Z: rows in a few groups, each row roughly a mix of its group's directions (one row in no group):
Z (103 x 10):
[[-39.5  10.8 -12.0 -31.2  14.9   4.1 -28.1 -23.7   0.8  10.3]
 [ -0.8  19.2  19.5  15.1  22.2 -26.2  -5.7 -44.9  -9.2  14.3]
 [ 14.1  26.3  16.7  43.4  20.0  11.4  10.1 -27.4   7.4  -2.4]
 [ 18.9 -39.4   2.7  -8.1  23.1  18.9 -16.8  32.9  14.0  -6.8]
 [-12.0 -11.3  44.9  15.0  18.5  21.9 -27.3 -19.8   2.5  -2.1]
 [ 32.9   6.5 -15.4   4.8  17.5  36.9  -4.2  33.9  14.9   7.1]
 [-27.6  20.0 -23.3  -1.8  33.8  30.8  14.5  -9.0  -3.5  19.6]
 [ -4.5  19.3 -16.6  16.6  26.6  22.1  -8.7  11.0  34.6  31.0]
 [ 38.6  25.3  22.0   9.2   0.3  19.5  -5.8  22.6  21.6  20.1]
 [-38.7  -4.4 -16.0  10.9  30.4  -6.9  -7.6 -32.3   7.7 -21.6]
 [-13.5 -22.5 -26.8  10.6 -24.7  23.6  11.5  31.4  11.3  23.8]
 [ -2.9  10.0 -18.4  -6.9   4.0  19.3 -20.8  42.7  20.8  30.3]
 [ 56.1 -10.9 -10.7  -5.5  -3.4 -10.3  11.7  -5.7  27.1   7.0]
 [-20.1  13.2  10.6  12.6  22.1  47.4 -11.4  -9.4 -25.6  -5.7]
 [ 13.5 -39.9 -11.6 -31.8  -4.8  29.1 -10.6 -20.9  -5.7 -11.0]
 [-38.9 -16.5   1.9  34.1 -20.2   4.0   3.6 -15.1 -12.0 -27.1]
 [ -1.0   9.0 -18.9 -17.9  22.1   3.6  -3.9  28.4  46.9 -14.5]
 [-29.4  31.6 -14.6  40.4   0.9   2.7  -2.4  13.7  23.8  -3.6]
 [  5.3  -9.4  -9.8 -40.6  -8.6  24.5  18.8 -21.1 -30.9  14.0]
 [ -3.4   2.4 -16.0 -20.0  20.6  -5.3  46.9  20.2   6.3  26.7]
 [ -2.5 -57.8  14.3 -22.9   2.1  12.9   2.8  10.9  -0.9 -10.7]
 [ 37.6 -12.1  -6.9  -8.1  -3.0 -20.5  18.4   5.3  43.4 -11.8]
 [ 10.9  44.4  -7.8  -2.9  15.2  41.0   4.1   0.5 -18.1   8.2]
 [ -3.1  13.3   2.8  43.4 -36.6 -12.4 -10.3  11.0   0.7 -26.4]
 [ 39.0 -19.5 -10.8  -5.0  21.1  -5.5   7.1  -5.5 -22.0  37.5]
 [-21.6  23.5  -2.5  21.3  -1.8 -14.6   2.3  17.2  48.1  13.3]
 [-35.4 -15.3   4.8 -12.0 -24.9 -15.5   9.7 -28.1   0.5 -32.9]
 [-26.3   0.5 -31.7   3.8 -19.9 -34.8  -3.0  31.0   8.7 -11.0]
 [-39.0  -8.3 -19.3  -7.8 -21.4 -14.6  33.8 -13.9 -11.7  17.9]
 [ -3.6   1.3   9.5  12.3 -35.1 -31.4  15.6   1.7 -41.4  -7.8]
 [-11.8  18.8 -45.5 -13.2 -21.0 -12.4  13.7 -20.6  20.5  11.1]
 [  2.0 -28.6  27.6 -15.8 -30.8  -1.0 -16.5  -6.1 -37.1  -4.4]
 [  2.4 -38.7  22.1  -9.4  20.8   2.4   8.1 -31.0 -30.4   4.3]
 [ 33.7 -22.8   2.1   5.1 -33.5 -15.5  20.9 -30.4   5.4  -7.2]
 [ 11.8 -22.8  13.4  -9.5  16.7  11.4  12.9 -34.9 -42.0   1.4]
 [ 33.8  -0.5 -39.4   8.9 -19.6  17.3   4.8  22.3   9.9 -20.5]
 [  3.9   1.3 -26.3  -0.1 -14.8 -31.8 -12.3 -10.8 -20.9 -43.0]
 [  2.0  -9.6  26.7  26.5 -19.1 -17.8  17.2  -1.3 -44.7   2.8]
 [  8.8 -22.6   2.6 -20.3 -37.4   8.8 -19.4   8.0  39.2  -5.6]
 [-31.3   8.9 -37.4  10.0  40.5 -12.3   8.3  -4.3   5.6  -3.5]
 [-11.4 -13.7 -26.4  33.3 -25.5  12.0 -16.1   3.9  19.6 -30.1]
 [-20.1  -1.2  26.0  25.2 -45.7  17.3   7.9 -14.2 -10.8  -0.2]
 [-16.5  -2.5 -26.4 -35.1   7.9  10.9  -8.2  41.2  11.1 -14.5]
 [ 18.3   0.1   4.3 -23.9  41.5  10.9  18.3 -25.4 -19.0  19.5]
 [ 19.7 -17.9   5.2 -30.9   8.5  -0.5  -3.8  11.5 -38.7  32.9]
 [ 24.6  29.4  14.1 -13.1 -19.0 -14.9   7.8 -34.5  20.6 -19.8]
 [ 12.6 -18.5  15.8 -38.4  15.1 -23.5   6.7 -11.9  33.4  13.4]
 [  7.6   6.2 -41.0 -22.0  34.3  -5.6   1.5  12.9  23.5  17.1]
 [-44.4 -18.1   0.2  27.9 -13.5  10.5   6.9 -24.6   7.2 -20.5]
 [  0.6  15.2   3.9  18.9  -7.8 -45.5  -4.6 -32.0  18.5  19.1]
 [ 10.7   0.2 -45.5 -30.0  17.5  -7.4 -19.5  -0.5  23.6  10.2]
 [ 33.8  25.5 -34.4  10.5  26.9  13.3  -6.7  -1.1  10.1 -19.0]
 [-15.0 -23.3  20.4   5.8 -13.2 -13.6  20.5 -13.7 -21.9 -42.7]
 [ -3.0  30.6  -3.7  32.9 -34.7 -16.7   8.9  -6.9 -18.7 -22.1]
 [ 20.8   9.6 -25.1  -1.6   8.6  23.0 -16.4  42.6   0.7  25.4]
 [-33.6  -5.9  34.4  -8.7 -22.4  24.7  -8.1  20.7  -6.4  20.5]
 [-25.0 -24.6  -1.7   9.3 -45.5 -30.2   7.0   2.7  -6.7  -9.4]
 [-12.9 -20.9 -24.2  31.8   5.3  25.9 -17.4  32.8  14.4   2.0]
 [-18.4 -13.6 -18.9  32.4  28.9  13.5   8.5  19.4  26.8 -19.3]
 [ -6.6   1.3  -3.6   3.4  51.8   0.5 -13.4  10.2  37.1   8.9]
 [ 13.6 -10.4 -34.2  11.1 -18.1 -39.0   7.1 -13.0  14.5 -24.9]
 [  9.6  30.6 -15.8  15.2  30.2  18.7  18.2 -24.3 -28.2  -0.1]
 [  4.6 -14.1   1.5   7.5 -45.3 -26.0   6.3 -19.8  28.9  14.7]
 [ -5.1  -4.2 -40.3 -18.5 -17.5   7.5   0.4  -9.2  13.0 -43.1]
 [-42.7   2.3  22.7 -15.0  28.0  30.8  -8.8   8.1   5.6  -2.6]
 [-19.0 -23.1 -22.6   1.9  24.9  14.5 -10.2 -12.9  41.6 -15.6]
 [ 30.9  -7.4  43.9   2.5 -28.0 -19.1 -13.7   9.9   9.2  -5.4]
 [ 24.4   3.8  33.4  27.5 -22.0   1.3  -0.7 -14.8 -31.8 -17.1]
 [  8.2 -28.4  -6.9 -46.5   0.2 -19.7  -1.2   8.1  27.6  13.7]
 [ 29.4  -4.5   7.6  12.4 -13.9 -11.9   1.3 -45.2 -17.6  26.6]
 [ 15.6 -12.6   7.9  -2.9  -6.6 -23.7 -12.6  12.3 -45.6 -32.0]
 [ 12.6   4.8 -13.1 -25.7  46.0  -6.2   9.0  -4.9  34.9  -1.4]
 [ 14.3  -6.2   9.5   1.7  24.6  48.1  12.4  22.5  -2.2 -23.8]
 [-18.3  -0.2  11.8  11.2 -49.1  14.9  10.2  -0.8 -17.3  29.3]
 [-42.4  -8.4   1.2  42.8 -18.7  11.3   2.2 -12.8  -4.8 -11.0]
 [  8.8  31.6 -14.0 -28.0 -30.7  25.9  15.7  -0.5  12.9  20.0]
 [ 14.8  28.0 -29.4   6.8  11.7  -7.9 -24.2  14.8  26.1  29.8]
 [  6.3  -2.3 -44.2 -19.6 -25.4 -28.8  -7.1  -5.4 -11.6 -20.3]
 [ -5.1   7.2 -45.3   4.6 -11.3  14.5  -8.2  18.7  20.7  34.1]
 [  7.3   2.0  -1.8 -40.7  36.1  -8.3  27.6  -0.1  10.5  23.0]
 [-32.2   8.9   4.6  23.2  15.1 -12.6 -18.8 -12.7 -43.5  -4.2]
 [  7.3   8.5 -23.9 -21.8 -37.7  37.4   8.8 -14.6 -14.0  -3.6]
 [ -6.2 -25.6 -26.8   1.8 -46.4   6.2  -1.2 -18.1   0.0 -23.6]
 [-10.5  31.1   7.7   5.4   8.4  27.1   0.3  14.0 -48.0   4.5]
 [ 11.8  16.0 -23.9   1.8  -0.3   9.0 -22.4  11.6  41.8  32.5]
 [ 39.2  42.4 -14.8 -10.5  -8.4 -24.8  -5.5  -4.1   4.5  -8.7]
 [-20.9   3.9 -27.6 -24.6  36.3  15.2  18.0 -10.1   7.1  25.4]
 [-14.6  36.5   9.4  28.0 -13.5 -18.0  -4.0 -22.7 -31.0  -8.7]
 [ 12.9 -26.2  23.7  -3.1  31.0   5.7  15.0   8.1  22.6 -35.7]
 [ 16.1  -2.9  23.6  -1.8   6.6 -27.4  -1.6   2.7  27.1  46.1]
 [ 36.1  12.4 -12.5 -36.7 -32.4  -9.8   2.2  -5.6  16.6   8.5]
 [ 22.8   0.1 -39.0 -22.1   7.7  -8.0   5.5 -13.0  -9.2 -39.4]
 [ 10.3 -31.1  12.9 -40.5  13.6  -5.6  15.2 -21.8   9.4  24.4]
 [ 24.6   0.0 -15.8  20.7 -19.7   9.0   5.6 -29.6 -40.0 -15.0]
 [-20.1  -6.7  33.7  17.7 -10.8  -3.2   8.0 -33.0 -36.2   1.8]
 [ 13.7   3.7 -20.5 -29.2  27.5  -6.8  -1.8  40.0  23.4  -7.6]
 [-21.4 -23.7  29.5   4.8 -31.3   6.2   8.6   1.1 -36.7  12.0]
 [-18.4 -22.8 -21.7 -21.6 -46.4   7.6  -3.9   9.3 -19.5  -1.4]
 [ 21.6 -13.0 -15.0 -12.4   5.0  27.9  16.7  -2.0 -20.2 -44.6]
 [  2.9  21.3  -5.4 -18.1  32.6 -22.6  -9.2  41.0  12.6  13.2]
 [-47.4 -18.3  -9.4   4.6   3.5 -10.1   6.0   2.6  37.2  16.0]
 [  3.3  -7.1  10.9  25.0 -48.0 -17.8 -12.3  10.0  -7.7 -27.4]
 [ 32.2   8.3  -3.9   0.0  19.9 -38.4   9.8 -20.5  29.7 -10.1]]
one row of each group, then the others: which group is each in?
[  2.9 -22.6  36.1  -3.3 -16.9  -9.9  22.5  -4.7 -22.8 -35.0]
G
[ 16.7  -1.8  -8.6   0.6 -27.8   7.1   1.3  -9.6 -50.9 -25.0]
H
[ -3.7   1.5 -18.3   6.0 -12.2  27.4  -5.7   4.5 -55.2 -10.1]
K

[-18.2  -4.9  -6.4 -25.0  19.0   4.0   9.9 -12.7   4.4 -53.0]
K
[ 29.6 -36.2  29.8 -15.2  23.0 -16.6 -18.2  -1.4   3.8  -5.6]
H
[ 12.9  -2.1 -11.7 -47.9  40.0  -0.4  -8.4 -14.5  -0.9  -1.6]
K
[  9.9 -17.8 -20.3 -41.9  18.3 -15.2  33.7  10.4   9.6   0.4]
G
[-20.6  12.7 -43.0  -4.7  29.6 -22.5   1.8  24.6  -6.1  -2.7]
H
[ 23.5 -20.8  -8.6   2.7 -39.8 -20.8  16.7 -12.7 -30.0  -8.0]
K
[-35.3   2.3  33.5 -11.1  18.3  -7.1 -13.7  -4.8 -12.1  35.3]
K
[-18.7  10.7  28.9  15.7 -19.7  17.0  -7.4  16.7 -43.9  -1.3]
H
[-21.5  23.1 -25.8  13.4 -18.0 -44.1 -14.6  -6.3  10.3   3.7]
K
[  4.7  41.9 -25.4  -0.6  35.5  -9.5  14.5  11.5 -17.4   8.4]
H
[ 20.4  27.1  31.9 -19.8  18.5 -10.0 -20.2 -18.3 -18.5  20.1]
G
